D: 3 groups of rows, each row roughly a mix of its group's hidden directions:
D (96 x 11):
[[-30 -15 -10   0  34  18  21 -49   4  -8  32]
 [  3   4 -40   0  10   8  45  21  35  33 -10]
 [-12  27  20  26  26  11 -50 -32 -12  -6  13]
 [ 31 -26 -27  -4  26 -18  27 -10 -31  18 -34]
 [ -5   6 -71   3  -6 -16 -25   0  -1  12 -21]
 [ 17   7 -33  21  -3  10   0   4 -55 -34  19]
 [ 41 -25  -8   0  -9 -10  33 -29 -30 -12 -33]
 [ 24 -15  29  -9 -25   2 -47  23 -27 -28  -2]
 [  8  13  40  -9  -8  10 -60  -8 -26 -14   7]
 [-22  36  37  13 -24   6 -20   0  30 -32  18]
 [-20   6  16   0 -17 -10 -25  24  60  25  -9]
 [  5 -21 -41  -7 -16   0  28  39   4  36 -22]
 [  5  23  -9 -12  48  -2  27 -31 -16  37  10]
 [ 27 -48 -35 -14   6   0   4  16 -32  26 -14]
 [ -5 -17  -9 -25  37 -14  19 -26 -47 -19  19]
 [-21  20  39  -1  45 -13  37 -23   6 -10   7]
 [  0  20 -20   8 -48 -17   3  13   3  28 -47]
 [-14  10 -13  24  35  25 -48 -17 -19  22  15]
 [-14 -28  14 -28  27 -36  18 -28  29  18 -18]
 [ 25 -12  -6 -47 -11  17  25 -17   7 -32  34]
 [ 19 -19  -8 -17 -12  23 -38  32 -33  35   6]
 [ 27  -8  38  -6 -11 -19 -57 -19  -3 -14  -4]
 [  5 -28  -5   6 -31 -15 -42  20 -11 -37 -30]
 [ -1  -2 -17   0  42   6  -4 -25 -46 -32  28]
 [-12 -20  18  16  23   9 -54   6 -42  10  10]
 [ 26 -15  11  -3 -55 -34 -14  17  10   4 -28]
 [ 20 -16  27 -12 -24 -33  38  -6   2  35 -26]
 [  8   1 -74  14  16  13 -15   9 -10   2  -5]
 [-15   1 -36  27 -24 -33  -4  -5 -17 -27 -41]
 [-21  27 -19  20  20  22  35  18 -27  13  36]
 [ 11 -11  57 -10 -20 -21 -24  14 -21 -32  -1]
 [ 19  28  31   5 -45  18 -16  22  16 -21  27]
 [ 21  29  51  10 -29   0  -9   5   8 -39   5]
 [-35  13 -16  14   5  13   5  26  58  22  -5]
 [  2  -9 -56  -5  11  13  42  14  22  25  -2]
 [ 14 -35  -4 -17   1 -23  23 -28  26   0 -49]
 [  6  -8  67   1 -14  15  18  15   8 -24  21]
 [  1  20   1  -6  -9  26  16  18 -59  -3  36]
 [-12  12   7   0 -18 -22  58  -8  40   0 -22]
 [  8  42  28   2 -22  22  13  11  28   1  44]
 [-34 -17 -13 -15  58 -14  23 -14  -9  19  -1]
 [ 33   5  48  21 -19 -17 -32 -15  19  18 -14]
 [ 40 -15  -9  30 -30 -23 -21  -9  15 -15 -37]
 [ 31 -13   4  30   0 -31 -42 -26  19 -17 -22]
 [  8 -11  -9 -26 -51  18 -26  24  11 -23 -28]
 [-38   4  35  38  17 -33  17  -9  13  -6 -22]
 [  7 -13  18   9  23  13 -58  21 -35   4  16]
 [ 31   1 -50  13 -35  10  23   4  15  29  -9]
 [-32  27  -3   0  32  24  -4  13 -22   0  51]
 [ 49 -19   6  -1 -44   7 -17  32 -17 -13  -6]
 [-18  28 -17   9 -16  34  34  40 -15  17  21]
 [-25  16 -44   1  36  -9  19 -29   8  32  -4]
 [ 34 -27 -31 -18   8  11  -7   0 -38  41  -5]
 [ 27 -33  31 -41  -1  13   2  21 -11 -15  34]
 [ -2  24  62  -4 -21 -19   2 -25  11 -24  -1]
 [  3 -25 -65   7  -4 -14   8   2  -2  16 -33]
 [  3  45 -51   0 -14  -4 -39   1   5   9   9]
 [-17   1  58  13  -6  -9  10   1  19 -47  -4]
 [  4  41  53   2  -5  -8 -10 -31  18 -23   9]
 [ 37  13 -32  -5 -23  -5 -40  17 -21 -32  -8]
 [ 32 -15 -10  34 -21 -45  19  -6  11  10 -33]
 [ 25 -15   6  11 -43 -37 -18   9  27   5 -34]
 [-22 -18 -53  -6  31 -34  -2   4 -10  -3 -26]
 [ 39 -11  -1  -2 -26 -17  -2  -6 -58 -25   0]
 [  6 -49   5   2 -39   6 -27  32  -7 -22 -16]
 [ 16  20 -15 -27   5  44 -17 -34   1  13  39]
 [ 36  -7 -17  50  -2 -15 -23 -22  11 -20 -26]
 [ -8  38  57  19  18  -1 -18 -20  18   4   8]
 [  2  -3   9  -7 -11 -22  61  20  37  -3 -18]
 [ 33  11 -33 -26   5  25  29  23  32  16  15]
 [  5  -9  10  12  -2 -25 -47 -11  53  -2 -23]
 [ 17  -4 -13  13 -18  23 -52  -4  23 -35 -24]
 [-10  34  25  12  31  10  -9 -46  19 -17  26]
 [-39 -20  -5 -49  24  -7  33  -3  21  12  -5]
 [-28  -2 -44  30 -15 -28  11 -15  -9 -10 -38]
 [-12  54  42  -2   7   6 -12 -11  12 -13  34]
 [-34  43   5  19 -10   0  16 -11  48 -12  15]
 [ 25  39 -17 -23 -20  24  17  -2  35  34   4]
 [ -4 -34 -48   9  20  11  -1  36 -17  29  -6]
 [-40 -22 -57   5  11 -14  13   6  21  10 -13]
 [-11 -23  49 -11   3   4 -30 -22 -32 -17  26]
 [  9  29  43  15 -42  15 -12   4  23 -26  14]
 [ 18 -30 -11 -11 -29 -17   8  -5  32  -4 -53]
 [-11 -32  -6 -50  14 -20  39 -17 -17  -3 -10]
 [  1  44  43  13 -29  12 -19  -8  20 -23  18]
 [ -4  27  59 -14  11  12  -8   5  -2 -14  40]
 [ 33  -2  45  10 -20  -8 -30 -19  27  13 -28]
 [-25   0  -3 -27  49  34  12 -24 -20 -13  21]
 [-41 -35 -18   0  38 -25  28   1   7  -8 -20]
 [  1   5  20  20 -12  -8 -33   2  61  18 -22]
 [ 35  28  36 -18 -21   2 -40  -3  -7 -27  12]
 [  8  42 -29  13 -38  18 -34 -17  15  17   4]
 [  4  -5  30 -29  -6  27  16  11  14  56  16]
 [ -4 -30  -3  17 -26  15  55  15  34   8  -1]
 [-25  -7  -3 -35  43   8  30 -18 -31  -3  24]
 [ 17   0  39  -3  22  19 -48  23 -16  17  23]]
which group is each row in? (one row of each group first):
[-14   7  21 -11  48  -2  21 -25 -31  12  36] : C
[-32  24  48   8  -4   3   7   3  32 -31  23] : W
[ 10  16  53 -18 -30   7 -38 -15 -18   8   8] : P

[ -8   6  -7 -13  31  31   8 -48  11  -7  43] : P
[-18  -3  20   6  33 -26 -34 -18  49  12   2] : C
[  4  -6 -45   7  16  -9  54 -10  12  28 -15] : W
[-13   0  63   6  36   2  11   0  20  11  20] : P
[ -9   7 -10  -5  34  -1 -28 -49 -30  26 -21] : W
[ 14 -12  30 -11  -3   7 -47 -26  37 -11 -28] : C
[-16  16  -3   4 -38  13 -23  45  41  11  -5] : C
[  1 -20 -15  29 -25 -13  43   0  29 -17 -38] : W
[  4  33 -33  15 -50  10 -29   8  27   0   6] : W
